One vector is turned by the same rotation once a step. Each row is the vector after some number of steps, and that number follows the row.
The counts run from 0 to 483.
[136 144 134 134 109 118 178 146 145 175  89 167 161 156 186  61 145 137
 148 140 114 137 119 157 117 138 108 115 107 113 149 114 162 117 122  87
  86 167 131 104 139 154 164 167 158 124 150 136 168 136 150 108 150 102
 101 134 156 135 115 124 112 115 138 151  94 117 120  97 199 126 124]	171
[133 119 122 140  83 119 152 118 130 177 126 183 187 130 159  93 141 118
 173 126 131 158 140 160 109 115 128 117 123  91 136 132 160 151 128  94
 101 154 126 121 137 146 141 166 169 110 169 122 169 122 132 151 151 114
 110 129 114 137 103 117 153 141 165 105  64 112 100  99 184 164 120]	406
[121 130 129 126  76 140 162 141 131 168  84 187 166 140 168  87 144 142
 148 112 116 137 127 153 119 118 124 119 131 113 139 140 153 142 132 106
  78 144 107  97 140 146 149 165 177 128 151 130 170  98 158 123 151  94
 117  99 179 145  89 107 137 142 157 119  91 118 128 101 202 137 131]	390
[128 138 132 115 103  97 167 129 159 142 161 198 168 144 137  73 152  82
 118  86 160 150 122 140 129  92 102  98 132 143 132 129 169 120 114 112
 111 161 117 104 136 154 126 159 140 149 139 112 152 113 146 149 160  93
 157 147 141 126  91  94 147 157 171 115  92 101 114 120 181 156 116]	227
[126 129 131 132 102  90 138 133 132 177 161 177 181 159 200  71 149 105
 186 137 153 162 126 159 102 112 111  99 106 122 146 115 146 127 126  95
 111 151 119 107 139 153 152 153 151 124 142 140 174 122 150 139 144  98
 143 125 120 142 114 114 139 157 173 133  91 112 102 106 163 147 118]	203
[129 137 122 139 104 115 182 139 156 172  92 191 156 160 175  60 131 131
 156 136 119 130 103 156 134 129 112 125 122 115 149 120 162 117 120 102
 101 165 143 115 131 140 155 171 167 130 154 139 159 131 137 116 169  99
 114 133 162 134 100 115 131 125 150 142  96 109 111 106 217 136 135]	170
[123 146 138  89  77 124 171 162 137 137 117 201 162 135 156  84 162 130
 134  80 151 167 122 110 105 107  91 115 113 132 133 140 141 108 120 102
  86 163 128  82 114 152 125 170 150 142 144 122 133 106 153 137 156 103
 105 111 165 102 102 118 150 173 139 115 100  98 121 103 180 133 104]	113
[133 140 140 114  97 128 168 154 139 133  99 193 157 124 179  85 159 102
 112 107 141 127 115 157 125  97 107 104 159 126 125 124 177 131 123 112
  63 134 111  88 128 143 134 167 171 130 152 125 150 108 141 104 137  99
 147 129 173 150  89  95 139 128 143 136  95 121 134 117 211 146 120]	364
[129 136 139 108  83 113 160 140 158 127 144 208 174 138 156  67 160 105
 151 109 168 165 137 106 114 112  97 107 129 135 130 122 149 114 127  99
 114 144 127 121 123 158 136 153 132 135 154 119 149 125 152 155 157  90
 134 135 146 105  85  89 151 168 156  95  74 113 108 109 185 140 109]	222
[141 139 130 130 106  93 152 141 145 126 128 218 146 126 149  83 142  87
 149 101 157 155  95 142 133 127 109  92 126 116 128 120 186 103 113 111
  96 155 142 129 128 153 158 158 140 167 158 147 146 119 115 127 180 113
 139 135 133 137 113  94 155 144 177 117 125 104 102 129 199 160 105]	455
[153 130 138 120  94 109 156 130 137 127  85 171 173 113 166  78 156  96
 164 119 134 163 144 128 103 148 104  92 125  86 131 124 193 125 116 112
  97 149 121 120 120 160 179 141 137 133 165 131 149 135 115 127 144 125
 122 140 132 144 116 106 130 127 130 121  64 112 107 116 204 144 111]	45
[131 122 146 111 100 108 173 137 134 128 111 173 153 134 173  88 148  97
 105  93 149 152  99 131 123 105 110  73 113 115 138 121 194  99  96 116
  74 152 120  87 122 149 152 155 142 162 149 114 155  99 131 108 131 114
 135 120 164 133 133 100 121 127 140 147 114  97 116 134 198 140  97]	470
[147 132 148 115 101 110 155 173 141 118 104 188 158  97 183  74 190  92
 159 126 165 153 125 124 110 124 108  85 149 117 107 110 164 114 122 100
  90 147 117  92 127 148 153 140 166 136 146 140 153 127 147 109 136 120
 124 134 145 148  82 102 133 129 137 118  86 123 118 114 186 148 108]	357
[133 135 157 111  80 111 170 137 125 158 107 177 173 157 203  78 144 125
 149 107 141 171 115 128 103 120 126  91  89 117 147 116 186 123 108 102
  84 125 115  89 135 152 155 159 150 139 149 133 159 115 143 117 127 113
 135  94 150 120 138 116 105 149 132 132  82 113 125 121 175 123  95]	79
[152 123 139 121 113  92 140 134 111 147 105 176 157 109 159  91 155  94
 145 100 139 160 140 136 108 153 102  95 117  87 134 132 201 117  99 105
  88 179 120 111 137 159 184 151 132 156 152 117 164 110 124 132 139 124
 113 153 139 153 126 114 146 113 144 136 103 103 110 122 207 149 103]	40
[128 131 136 118  93 128 134 150 107 162 139 194 155 135 164  99 153 105
 132  74 131 146 133 150 125 101  95 124 136 129 143 149 167 126 123 101
  67 172 107  95 137 163 128 181 152 145 146 114 151  86 147 130 148  94
 115 130 165 131 116 111 176 150 169 132 110 114 116 100 192 148 108]	8
[135 130 133 133  88  96 163 118 134 168 114 152 158 151 175  68 155 140
 170 125 147 189 123 110 119 125 118 107  93  98 141 119 177 114  98  93
  98 163 124  96 140 139 146 159 149 133 170 107 170 136 146 156 116 144
  94 130 108 126 118 124 135 147 157 112  82 103  90 105 170 154 103]	300
[152 128 142 119 109 113 143 144 151 128 114 205 173 119 147  89 169  96
 145 115 173 167 137 118 108 110  81  90 138 116 132 130 134 114 127  96
 110 142 122 102 116 148 174 139 161 137 167 137 151 144 136 130 151 101
 132 134 147 130  76  96 138 161 173 116 105  95  92 114 185 128 118]	239
[149 127 142 107  96 115 159 145 134 118 103 188 169 120 197  90 162  84
 147 118 163 164 120 121 109 121 103  68 123 105 127 111 181 109 107 123
  82 121 126 101 117 150 159 141 153 141 160 147 137 129 120 111 137 113
 122 113 140 136 120 100 120 139 141 119  88 114 102 118 197 130 102]	467
[149 125 155 124 123  92 143 144 127 129 125 184 163 127 175  78 162  99
 137  84 134 169 108 121 107 132  88  70 104 119 126 117 187  92 107  90
  81 163 133 106 133 163 175 151 136 165 148 132 159 129 122 112 150 121
 129 145 140 131 135 114 136 128 163 139 129 100 100 113 182 147 101]	453
[126 134 150 115  90 113 166 132 155 128 120 182 171 138 157  58 147 128
 110  88 119 161 115 114 105 116  78  82 108 121 147 125 175 104 114 107
  74 143 128 110 115 156 156 162 123 146 148 104 143 130 113 111 164 110
 154 129 135 118 126  98 143 150 166 129 106 104  90 115 181 138 117]	443
[134 113 127 138  90 112 139 141 115 181 119 180 161 113 170 101 157 114
 172 126 138 148 122 166 111 129 142 106 132  86 123 134 160 151 121 114
  91 148 109 101 140 121 160 158 184 131 152 148 179  99 147 129 134 118
 105 113 151 168  95 115 140 127 165 130  96 113 116 110 194 150 129]	388
[133 121 150 129  86 132 154 123 123 170 100 157 177 127 177  88 157 145
 146 108 118 159 141 128 102 115 110 121 118  98 143 137 172 136 123  81
  74 154 114 100 137 159 153 172 159 118 145 104 176 105 151 132 128 115
  91 119 156 114 115 120 135 123 143 127  68 106 118  92 182 140 105]	400
[137 150 121 107 105 121 183 153 147 161  85 178 158 143 173  77 149 109
 123 108 120 127 132 166 131 124  93 114 139 111 152 125 172 129 105 126
  73 163 121  90 129 139 145 166 150 124 157 124 133 122 134 110 153  93
 117 145 155 147  95 113 131 127 127 142  85 112 135 112 219 137 130]	153
[127 117 138 120  94 113 187 145 146 134 103 184 148 120 147  82 157 131
  96 103 143 145 103 110 116  96 114  97 149 121 120 131 171 120 107 103
  69 145 118  90 126 126 136 153 167 144 154 111 162 100 144 117 133 129
 121 121 178 135  96 105 138 113 154 136 105  95 117 110 206 142 122]	368
[136 137 117 136 101 118 182 139 152 163  94 196 153 150 167  69 127 124
 132 133 128 130 115 165 133 113 106 130 146 105 153 121 159 122 110 116
  84 156 129 112 123 126 144 171 161 118 172 126 144 131 117 124 162 112
 119 135 153 140  98 112 137 122 159 138  94  95 110 109 227 134 142]	161
[132 124 123 135  75 129 157 128 132 167 114 197 161 134 157  89 137 133
 160 119 129 149 136 146 126 117 143 138 138  95 147 138 161 148 134  97
  86 138 122 116 139 146 135 177 167 117 167 119 158 107 139 156 151 110
 102 108 160 122  99 109 151 140 157 105  76 113 122  97 209 144 122]	398
[117 155 144 117  72 100 167 155 144 127 108 188 148 148 165  42 160 142
 139 100 141 165 119  99 116 129 102 124 113 147 137 114 171  95 116  87
  80 153 124  93 131 161 126 164 136 143 147 110 147 120 143 145 157 107
 135 128 136 110 111 114 157 166 148  99 100 120 118 110 173 143 100]	324
[143 137 152 127 115 104 140 172 133 116 117 190 153 114 181  70 181 105
 162 126 167 157 125 132 108 122  97 102 143 123 110 115 152  91 127  81
  88 148 119  88 118 147 157 152 171 128 144 144 153 138 129 115 143 115
 137 147 136 146  96 112 144 142 142 130 118 115 104 109 189 145 107]	348
[124 137 148 117  73 116 148 138 140 149 116 192 162 136 155  62 139 140
 150  83 109 158 133 115 111 143  95 126 115 123 156 134 163 121 132  89
  84 149 128 128 129 157 156 176 121 146 148 116 143 112 130 142 177  94
 125 122 142 110 120 109 153 158 168 110  85 111 105 103 187 143 123]	425
[131 135 141 127  91  96 160 139 111 166 125 176 162 139 191  85 144 106
 168 105 153 163  99 164 123 131 142  88  89 113 143 117 196 129  95 111
  88 134 114  96 149 148 158 157 157 145 137 146 167 102 132 119 131 120
 143 105 132 145 137 130 105 138 148 131 100 112 123 127 183 151 104]	75
[119 115 122 129  90 113 170 138 116 174 104 166 159 131 146  94 152 139
 126  98 110 141 105 142 117 117 124  96 122 113 128 143 175 144 120 110
  71 174 122  88 147 135 151 156 176 151 139 124 181  94 160 113 138 113
 109 109 174 151  99 111 140 115 163 138 114 108 126 112 193 155 133]	386
[146 140 146 115  90 110 142 135 143 130 126 195 180 123 181  71 147  96
 154 110 143 162 135 135 107 119  83  84 126  95 140 112 167 121 115 105
  90 131 117 119 116 152 153 155 134 130 166 124 130 143 102 132 156 110
 140 135 100 134 121 106 147 159 168 115  79 112  87 108 178 144 121]	441
[149 125 116 131 112 112 173 130 140 144 118 212 167 133 155 113 137  84
 154 127 175 155  96 157 120  99 137  93 125  95 126 119 175 107 118 115
 106 158 149 104 128 141 141 160 183 140 160 141 151 125 135 130 157 117
 127 117 140 144 100  93 129 137 149 120 113  99 106 128 211 154  90]	481
[140 133 138 125  98  97 152 164 146 110 109 205 150 104 160  60 178 109
 161 124 170 160 113 111 108 120  97 102 143 129 101 114 149  94 129  85
  95 142 126 109 122 138 153 148 167 138 154 135 149 143 141 128 159 120
 123 134 136 133  89  99 151 142 153 120 115 109 104 105 194 144 116]	349
[147 130 151 124  99 107 137 137 149 111 119 208 163 121 171  73 151  99
 160 114 157 171 111 123 112 130  89  80 123 104 130 111 156  93 127  94
  92 129 140 129 113 159 168 149 144 148 169 134 141 148 110 124 167 116
 139 136 116 127 118 106 142 150 167 110 106 103  78 109 191 139 103]	450
[151 132 120 112 123  86 149 166 128 146 127 186 154 113 144  91 165  95
 143 100 157 181 130 145 112 123  78  90 133  96 125 137 140 120  96 121
  84 179 125  87 117 113 150 154 164 142 156 121 143 117 128 122 149 134
 103 137 120 165  97 120 159 145 164 144 120  82  95 115 192 134 130]	133
[132 132 119 111 100 103 192 141 158 157  93 164 146 137 150  65 138 137
 109 106 116 142 113 129 123 121  97 104 129 102 145 129 173 123  89 134
  73 169 134 105 125 120 149 155 138 133 166 105 153 121 125 120 141 126
 107 134 162 144 103 114 138 112 144 142  93  96 116 116 217 127 143]	157
[126 146 123 100  81 110 158 155 143 140 129 204 173 136 170  88 153 120
 177 106 168 177 109 146 108 109 110 102 102 114 128 122 137 121 132 117
 105 146 132  95 123 137 131 156 168 129 147 150 141 130 148 139 164 100
 125  93 122 122  90 107 142 191 158 105  99 104 109 106 168 134 113]	103
[128 150 139 130  83 113 179 129 143 155  89 199 160 158 163  77 133 137
 163 112 130 144  96 151 126 138 135 105  94 115 146 110 187 114 123  95
  94 143 137 112 137 154 163 164 162 140 145 150 153 127 134 120 172 103
 146 107 154 121 117 103 105 143 142 113  95 111 123 126 199 136 112]	69
